In the rows, zero is written as 128.
Turns in one plane each, and the order they were made in; the first pair answered:
q877:
[ 77 144 118  96 122 156  89 179 141 131 125 147 140 134 135] |-> [ 78 142 113 101 119 163  85 172 141 127 125 144 143 136 133]
[102 117  94 121  91 156 122 119 147  86 129 156 122 156 139] |-> [120 102  89 127 121 120 130 170 126  95 114 148 148 169 118]
[135 120 139 112 110  83 115 197 116 104 112 111 144 147 126] |-> [120 140 167  80  84 110 104 143 132 100 116 104 116 115 150]
[ 70 131 122 151 140 158  88 191 116 126 126 141 134 132  88] |-> [ 69 150 144 111 144 151  81 188 116 126 113 126 135 105  90]
q755:
[ 74 121 121  90 136 130  83 166 136 133 136 125 147 144 149] |-> [ 72 117 115  97 140 128  83 164 137 136 137 129 142 155 147]
[118 128 140 112 141 100  95 160 130 127 102 128 143 134 121] |-> [113 120 117 144 139 104  97 166 133 129 115 144 145 153 122]
[126 138 134  88 110 129 121 118 133 102 102 122 130 106 122] |-> [116 127 105 138 106 132 132 135 134  95  90 133 129 141 114]
[ 73 133 188 142 133 139 161 119 139 177 130 101 144  88 119] |-> [ 62 132 169 171 123 133 165 130 144 171 109  99 143 112 111]
q564:
[106 119 144  64  92 128  94 122 137  94  72 161 136 107 121] |-> [128 124 171  74 152  82  91 165 120 155  77 129 149 105 124]
[ 94 140 160  71 119  96 105 107 139 105  51  85 121 111 118] |-> [169 112 178  63 160  75 119 107 107 118 108 100 158  92  97]
[126 116 115 149 123 120 154 149 125 105 167 141 156 137 118] |-> [ 81 131 112 154 114 123 147 158 142 109 136 123 137 149 128]
Pairs:
(two turns a pair)
[132 108 133 152  91  91 149 137 135 118 110 104 149 149 124] |-> [165 111 164 118 104 106 130 120 139 130 157 112 156 112 134] | q755 q755
[122 148 156  95 153 128 105 145 115 160 129 117 135 102 132] |-> [114 135 125  95 108 130 129 129 126  96  81 127 129 108 118] | q564 q755
[115 138 120 153 107 118 111 134 138 149 118 133  94 136 152] |-> [122 139 139 129 124  98 111 155 129 155 103 115 104 130 143] | q877 q877
[166 129 172  67 125 125 121 104  99  98 133 122 123  70 115] |-> [139 101  84 193 108 136 147 133 101  90 139 156 123 158 102] | q755 q755
[141 123 119 103 134 131 174  94  84 154 152 118 142  84 131] |-> [ 96 117  68 155 109 144 178 112  98 142 126 130 130 132 133] | q564 q877
[135 126 136 126 132 140 128 103 117 124 155 145 137 135 130] |-> [103 139 124 147 132 131 126 131 123 140 127 128 125 159 129] | q564 q877
[145 123 130 139 146 101 159 117 111 133  86  88 112 138 126] |-> [173 117 139 139 157 132 143 100 106 150 165 126 128 121 138] | q755 q755
[142 111 117 143 145 120 132 150 120 126 123 129 150 142 106] |-> [125 120 117 143 132 120 132 145 128 116  97 116 136 142 105] | q877 q755
[102  97  95 127 116 123  86 151 122  57 121 170 164 153  77] |-> [ 96 115 129  68  99 138  76 107 135  53 113 151 145 109 100] | q877 q877
[125 126 121 136 125 160 170  84 139 123 122 150 132 117 125] |-> [104 146 145 128 155 135 159 116 136 164  95 111 118 112 135] | q755 q564
[125 126 127 146 118 140 139  91 131 126 141 127 117 120 138] |-> [116 118 113 165 117 129 144 114 125 125 123 128 125 148 125] | q877 q564
[113 104 176  99 144 107  99 165 140 159 125 135 160 127 115] |-> [112  85 147 107  96 147 107 131 148 106 145 174 158 133 116] | q564 q877
[ 91 158 133 146  95 163 126  90 148 142 120 116  82 112 152] |-> [143 138 144 151 133 162 115 113 122 168 198 151 131 109 144] | q877 q755
[106 116 105 126 114 129 115 149 135  97  97 128 128 149 122] |-> [148 111 121 132 158 108 114 163 118 132 140 130 148 142 117] | q564 q755
[128 119 118 123 137 115 130 144 118  99 108 125 156 141 111] |-> [ 98 128 108 137 119 133 118 149 134 109 109 123 137 155 125] | q755 q564
[123 130 111 120 167  64  96 147 122 145 106 113 155 139 133] |-> [ 91 140  96 118 136  89  89 131 137 128  82 114 136 147 141] | q564 q564
[ 75 157 101 152  99 181  98 122 164 137 129 131 105 152 143] |-> [106 130  90 176 138 162 104 167 142 152 156 147 144 172 122] | q755 q877
[125 126 138  63  93 133 108 127 135  79  89 134 121 110 121] |-> [131  99  90 140 105 133 124 161 124  79 109 162 145 164 101] | q877 q877
[143 122 150  91 133 144 118 134 126 147 190 148 135 103 147] |-> [ 84 133 118 122 105 167 104 139 151 141 153 142 109 133 159] | q877 q564
[156 104 135  94 134 131 130 151 117  93 151 170 161 116 112] |-> [146 111 131  99 112 150 127 121 127  90 160 181 143 115 127] | q877 q877
[143 119 161  89 135 119 125 110 121 118 112 117 100  89 113] |-> [117 113 131 133 119 119 146 118 131 103  74 113  90 121 105] | q755 q877
[ 94 156 154  81 130 129 112 144 152 131  86 104 139 108 134] |-> [ 85 128  90 175 118 146 126 157 150 127 120 144 145 168 128] | q877 q877
[134 134 143 106 121 132 121 120 130 126 136 124 144 118 133] |-> [109 136 129 130 117 126 127 128 138 120 114 120 130 142 130] | q564 q755
[128 164 165  66 120 129 116  97 113 140 124 109 100 106 134] |-> [116 157 145  96  98 160 118  71 130 133 151 127  86 117 145] | q877 q755
[124 114 127  96 139  99 124 199 117 117  91 154 190 133 112] |-> [ 97 111  96 123 105 132 117 180 131  97  97 174 178 156 122] | q755 q564
[122 159 152 111 158 139 133 152 129 167 159 100 159 122 158] |-> [125 155 136 113 121 173 135 112 131 133 182 129 153 117 170] | q877 q564
[149 133 181 124 157 134 132 140 123 152 175 122 141  97 115] |-> [107 110 115 173 110 159 141 152 137  99 153 162 136 152 104] | q564 q877
[141 113 164  80 111 130 112 164 130 141 145 130 200 108 160] |-> [121 126 167  86 111 124 107 173 134 155 130 111 187 117 167] | q564 q564
[125  97 110 121 143  93 158 100 124 146 127 129 121 111 112] |-> [114 101 113 124 145  88 150 107 127 156 117 120 119 115 114] | q564 q564
[160 111 143 102 138 112 139 134 105 115 124 128 150 114 119] |-> [106 139 144 101 119 130 125 123 134 133 107 101 106 119 144] | q877 q564
[107 120 111 116 107 148 118 155 153 125 166 149 158 160 154] |-> [109 118 119 106 107 151 118 145 155 125 172 153 151 147 164] | q755 q877
[ 94 118 135  85 154 137  85 207 149 115 119 111 155 127 133] |-> [ 84 125 144  72 139 145  85 189 164 109 113 111 135 120 143] | q755 q877
[159 139 105 167 156  96 147 149 101 145  90 110 125 148  82] |-> [122 142  77 168  85 169 123 106 126 105 112 154 107 155 109] | q755 q564
[138 142  90 135 112 135 145  67 121 121 156 156 127 129 127] |-> [104 168  99 153 135 120 123 100 121 174 153 120 113 138 148] | q564 q755
[209 103 141 104 147 135 133 108 107 123 200 177 180 110 110] |-> [171 138 161 120 198  95 117 165 107 200 165 113 166 118 121] | q564 q564
[148 145 123 215 170 137 179 175 115 175 129  89 101 163 126] |-> [140 144 115 161  86 222 156  87 143  95 164 156  85 137 148] | q755 q564
[151 147 153 131 132 118 133 123 112 121 157 122 134  74 138] |-> [112 138 107 181 100 141 134 137 126 102 146 142 124 122 135] | q564 q877
[151 109 145  92 131 115 126 125 122 121 137 145 144 132 137] |-> [108 134 144 105 120 121 114 128 144 140 112 119 114 144 155] | q877 q564
[128 105 114 150  83 141 166 104 131  89 108 129 126 157 120] |-> [139 122 141  96 105 108 164 123 123  88  76 101 139 134 111] | q877 q877
[116 135 132 152 118 136 155  73 136 133 112  95 100 119 131] |-> [141 115 115 182 135 120 166 100 123 140 128 110 123 140 113] | q877 q564
[186 127 167 124 139 102 172  68 101 115 137 105 114  81 120] |-> [106 131 102 190  89 136 168  74 132 102 110 118  84 138 134] | q564 q755
[118 143 140 124 150 130 109 150 132 158 147 123 135 129 130] |-> [ 95 148 129 123 130 137 103 147 145 143 135 127 123 133 135] | q564 q564
[106 138 114 158 142 162 106 126 144 172 176 120 105 142 144] |-> [129 136 144 121 176 126 100 158 125 185 159 100 131 125 128] | q877 q755
[143 111 128 102 128 130 104 156 122 109 153 161 159 132 120] |-> [136 119 137 109 153 118 105 178 119 132 146 141 156 134 122] | q564 q564
[131 127 128 149 147  97 132 147 138 182 136 101 162 132 120] |-> [101 139 121 149 130 101 136 134 150 170  95  81 139 131 129] | q877 q755
[108 121 106 163 118 143 125 126 143 126 117 155 113 142 130] |-> [122 139 144  97 121 131 114 118 140 127 104 131 109  99 134] | q755 q755
[154 129 120 137 110 122 160 106  92 114 169 142 128  88 128] |-> [137 135 114 141  90 126 166  92 103 104 148 134 113  92 131] | q755 q877
[151 160 161 121 109 121 148 108 142 166 121  87  80 112 129] |-> [170 141 134 168 112 135 159 110 134 167 158 115  90 135 126] | q877 q564
[141 128 139 111 106 137 126 111 123 105 134 144 131 124 115] |-> [150 116 134 122 116 122 129 138 121 107 127 147 144 134 104] | q877 q877
[127 130 105 125 126 117 119 168 118 124 146 130 138 144 124] |-> [129 135 116  98 119 114 120 164 123 115 131 123 135 132 120] | q564 q877
[134 102 142  69 127 116 143 131 124  95 105 127 151 115 120] |-> [128  88 100 133 104 146 146 123 130  93 141 160 147 151 123] | q877 q877
[ 90 141 102 106  60 184 126  62 163  75 104 152  84 121 154] |-> [114 113  73 202 165  95 136 198 116 154 110 126 141 193 106] | q877 q564
[100 112  90 144 128 133 102 147 129 121 186 159 168 142 124] |-> [ 91 139 127  99 136 139  79 144 140 144 187 137 154 114 140] | q564 q755
[150 112 127 103 110 122 146 118 120  87 111 145 141 123 115] |-> [165 112 138 105 136 104 149 131 110 112 122 133 148 117 115] | q564 q564
[ 68 117 102 109 111 127 130 118 145  94  78 123 104 131 120] |-> [118  93  99 105 110 134 143  94 134  72 118 156 129 120 110] | q564 q564
[126 129 134  80 129 130 109 170 124 135 138 140 176 130 109] |-> [103 135 135  83 128 130  99 177 129 148 125 133 169 133 119] | q564 q564
[ 36 148 122 109 105 144  87 178 145 122  85 120 114 142 138] |-> [ 38 142 109 128 109 137  88 192 137 120  83 128 124 157 129] | q877 q877
[116 118 111 132 119 167 151  92 155 127  98 117  86 134 132] |-> [147  95  97 162 158 135 169 135 133 149 115 126 116 156 105] | q877 q564
[111 138 126 168 180  77 127 190 112 214 121  91 136 150 144] |-> [198  74 110 109 139  95 159 147  92  91 142 176 200 127  99] | q564 q877
[100 132 134  80 106 141 103 129 129 116 122 134 119  98 135] |-> [132 117 131 114 157  96 121 170 106 151 136 119 145 111 114] | q755 q564
[130 133 105 121 124 105 150 143 138  84  92 122 142 147 145] |-> [143 129 102 122 128 104 152 136 136  72 103 129 150 148 142] | q564 q564
[139 131 138 132 109 151 130  88 127 119 162 130 114 126 113] |-> [102 132 110 160 107 142 125 123 134 119 127 122 112 159 108] | q877 q564
[148 117 137 111 142  99 149  87 136 173 151 128 120 139 166] |-> [125 125 125 124 121 101 159  76 147 157 123 120 101 150 171] | q755 q877
[174  88 116 132 114 135 159 112 136 101 139 144 117 120 137] |-> [115 118 132 116 118 119 143 132 150 130  81  93  85 117 156] | q755 q564
[162 121  91 162 108 154 131 112 126 102 158 147 135 143 112] |-> [112 170 137 103 110 147 106 116 146 129 102  88  99 115 141] | q755 q564
[181  87 116 149 194  98 140 158 128 138 147 110 120 142 114] |-> [154  76  90 133 144 116 143 158 139  75  97 128 120 161 103] | q564 q877
[101 129 123 151 136 126 102 138 121 168 168 114 124 130 135] |-> [ 99 137 130 140 128 134  99 114 126 167 174 114 113 116 145] | q755 q877
[ 94 147 154  79  83 163  99 102 147 125 118 125 117  90 149] |-> [117 110 101 160 136 110 121 199 116 133 115 143 172 157 102] | q877 q877
[151 130 139 120 145 118 134 129 115 134 146 122 130 114 125] |-> [125 141 139 121 147 115 129 136 123 147 131 109 117 122 129] | q564 q564
[101 135 132 126 160 134  85 199 132 170 171 126 141 139 140] |-> [ 87 139 127 120 159 114  95 211 136 162 120 104 135 148 134] | q755 q755
[152 141 125 180 142 123 153  98 128 166 170 119 118 129 129] |-> [141 151 134 124 101 144 151  59 144 117 139 124 104 101 138] | q755 q564
[151 113 156 131 138 102 109 119  85 117 143 110 134 111 103] |-> [124 124 158 121 110 115 110  90 100 109 120  99 107 110 113] | q755 q877
[108 117 111 108  68 180 102 123 136  54 149 177 163 121 132] |-> [112 108  99 134  76 169 108 142 129  53 148 183 172 142 122] | q755 q877
[144 129 147 100 129 125 135  97 125 142 134  93 128 100 145] |-> [114 131 121 154 126 139 133 101 134 167 147  91 114 129 153] | q877 q564
[112 109  80 165 120 140 127 114 134 122 146 151 119 157 120] |-> [135 105  87 164 136 132 132 116 128 129 166 149 131 144 116] | q564 q564
[168 150 189  60 145  94 142  80 110 132 108  87 122  67 136] |-> [105 172 151 161 144 126 134  82 133 206 138  71  71 109 170] | q877 q564
[107 132 101 176 132 113 137 153 119 150 168 142 145 131 123] |-> [127 143 136 105 118 135 120 110 124 134 182 151 143  84 131] | q564 q755
[142 112 139  93 102 118 135  94 146  88 101 127 139 109 120] |-> [144  95 108 142 112 113 148 121 130  87 113 149 160 144 105] | q877 q877
[109 138 129 101 107 135  96 145 148 126 140 151 135 129 129] |-> [134 131 141  98 132 109 106 161 133 141 144 135 152 125 116] | q755 q564
[130 111 108 144 134 119 158 134 127 145 106 114 124 141 115] |-> [143 114 127 115 133 116 162 125 122 131 104 115 133 122 111] | q564 q877
[155  97 110 166 111 129 159 113 134 117 169 149 160 137 107] |-> [ 86 148 143  98  86 138 128 101 161 121 100  99 108 116 137] | q755 q564
[131 144 139 123 164  92 119 164 120 158 105 102 120 149 155] |-> [164 116 136  82 125 117 139 110 118  82 111 146 134 126 140] | q564 q755
[103 149 137 136 147 112 128 160 124 150  88 126 108 158 133] |-> [130 146 160 115 158 138 106 142 121 163 163 153 120 134 142] | q755 q755
